In the rows, 128 means zero.
Each named move below is a turn or a mirror, shown by a few rows before and after it. Which moves, in which order, take the first row of each later pair to the second? The first pair is answered.
peb (before |-> after):
[133  92 111 127  83 138 128 150 156 180 122 103 125 180 135] |-> [ 89 185 145 125 139 159 161 125 101 127 131  92 128 121 182]
[147 124 143 132 161 160 121 138 113 164 151 103 145 139 157] |-> [156 120 140 127 152 153 115 142 118 160 155 109 148 136 161]
[111 129 149 132 127 111 115 121 139 136 131 130 110 111 103] |-> [121 128 149 127 126 112 115 126 140 132 129 128 108 112 108]
zure (before |-> after):
[104 131 127 114 118 112 112 137 147 137 121 140 122 124 129] |-> [128 101 120 131 118 100 124 127 147 133 121 132 127 138 123]
[123 113 130 134  77 147 137 126 134 121 131 107 111 156 123] |-> [ 95 122 141 117  79 140 131 126 146 120 138 119 111 145 117]
[104 153 140 125 152 123 101 151  97 146 130 115 152  95 165] |-> [135 121 117 157 159 107 107 170 101 151 121 122 168  93 165]
[118 125 151 111  67 132 121  96 134 127 135 104  87 179 122] |-> [ 89 130 155  89  63 120  88 126 147 139 132 117  97 164 118]
mer (before |-> after):
[ 97 157 151 123 140 172 142 115  95 123 114 116 117 147 140] |-> [ 92 163 148 110 143 164 127 116 106 138 116 115 119 147 142]
[ 60 141 114 169  74 110 103 136 112 129 121 145 121 130 148] |-> [100 148 100  97  80 130  96 120 158 171 128 160 114 135 116]
[ 89 122 107  87 104 108  87 111 179 160 109 162 129 174  60] |-> [127  91 107 136  96 110 166  65 150 121  97 138 117 203  58]
Then:
Between the rows of a pair lie 2 to 3 moves.
[160 158 158 129 154 148 204 101 102 107 147 107 115 161 158] |-> [110 193 164  78 158 142 123 152 128 156 162 133 131 113 152]	mer mer
[211 111 106  97 115 173  85 128 118 217 173 133 150 160 146] |-> [174 105 135 120  76 170  98 106  94 177 172 108 122 205 150]	mer zure peb
[155  90 123 136 120 130 131 159 119 174 130 133  97 194 141] |-> [130 113 121 124 130 111  89 185 137 181 121 145 112 154 138]	peb zure peb
[126  96  98 212 113  89 137 157  85  90  92 127 153 152 120] |-> [ 79 205 114  47 119 147  78 132 134 128 143 132 121 119 101]	zure zure mer
[138 134 126  60 159 127 111 133 169 139 100 151 161 136 108] |-> [ 72 152 134 100 153 106  99 157 127 125 109 152 161 110 135]	mer mer mer
[135 159 105  93 205 149 120  73 155 119 136 155 120  97 113] |-> [ 94 165 133 160 201 129 134  93  91  85 130 145 126  89 150]	mer mer
[153  74 144 137  54 133 172  67 163 121  84 133 121 221  73] |-> [ 26 217 175  87 116 130 110 123 137  96 102 164 150  70 100]	peb zure
[131 112 110 114 141 134  63 167 116 210 150 123 165 125 174] |-> [171  80 104 183 131 131 146 127  80 160 133  98 154 164 179]	mer mer
[ 96 134 145 158 124 123 124 159  99 121 131 127 127 128 160] |-> [141 110 138 160 127 145 162 122  96  99 134 115 122 150 154]	mer mer mer
[122 171 143  90 127 152 137 101 127 119 147 120 116 120 119] |-> [153 112 126 110  97 131 137 101 150 141 135 112 110 165 106]	mer peb
[116 176 161  81 126 194 132  77 121 115 158  97  98 151 142] |-> [150  93 137 112  72 158 124  91 139 144 141  93  96 204 115]	mer peb
[102 145 149  80  81 154  91 138 140 160 136 125 104 169 134] |-> [ 77 193 159 103 133 156 109 147 109 136 138 136 120 113 158]	zure peb
[111  63  98 161  98 125 135 131 166 116 118 128 103 174 109] |-> [ 89  99  76 139 160 118  99 181 165 146 122 156 149  85 120]	peb mer zure
[131  82 128 182 106 128 120 148 106 129 150 116 125 149 141] |-> [159  89 128 134 109 154 117 119 140 154 163 116 110 168 131]	mer mer zure
[143 139 139  80 126 127 157 102 144  47 138 147 117 150 109] |-> [ 86 152 161  82 131 107 117 144 126  53 143 146 129 119 123]	mer mer
[138 123 170 174 153 130 153 114  93  89 109  98 124 126 138] |-> [162 147 156  97 144 156 138  93 148 109 125 102 111 118 104]	zure mer mer
[186 100 103 130 153 156 142 118 135 171 117 107 154 125 156] |-> [144 128 117 145 169 163 144 137  90 145 120  99 152  96 185]	peb mer
[132 164  83 113 126 147 165 132 148 129  91 151 123 135 106] |-> [108 148  83 139 103 115 141 175 146 135  74 156 129 143 112]	mer mer peb
[115 134 102 104 150 104  78 167 157 161 118 136 145  94 113] |-> [108 191 143  87 138 167 137  90 117 114 145 111 100 123 143]	zure zure zure
[ 53 160 159 158  83  83 100 151 137  68 115 133 113 127  90] |-> [ 57 166 158 181 107  95 136 146 104  49 116 121 118 119 110]	peb zure peb
[ 51 191 142  99 115 167 100 145 136 105 149 145 110 110 131] |-> [100 190 117  64 151 165 112 141 177 124 145 157 128  94 100]	mer zure peb
[106 103 127 150  82 119 101 134 167 194 121 145 122 149 113] |-> [110 168 140  86 140 171 137  99 166 172 136 137 120  91 123]	peb mer
[112  92 130 196 127 120 153 139 136 146 127 135 109 187 122] |-> [ 63 170 151 137 164 138 108 153 141 165 154 145 119 116 146]	peb mer
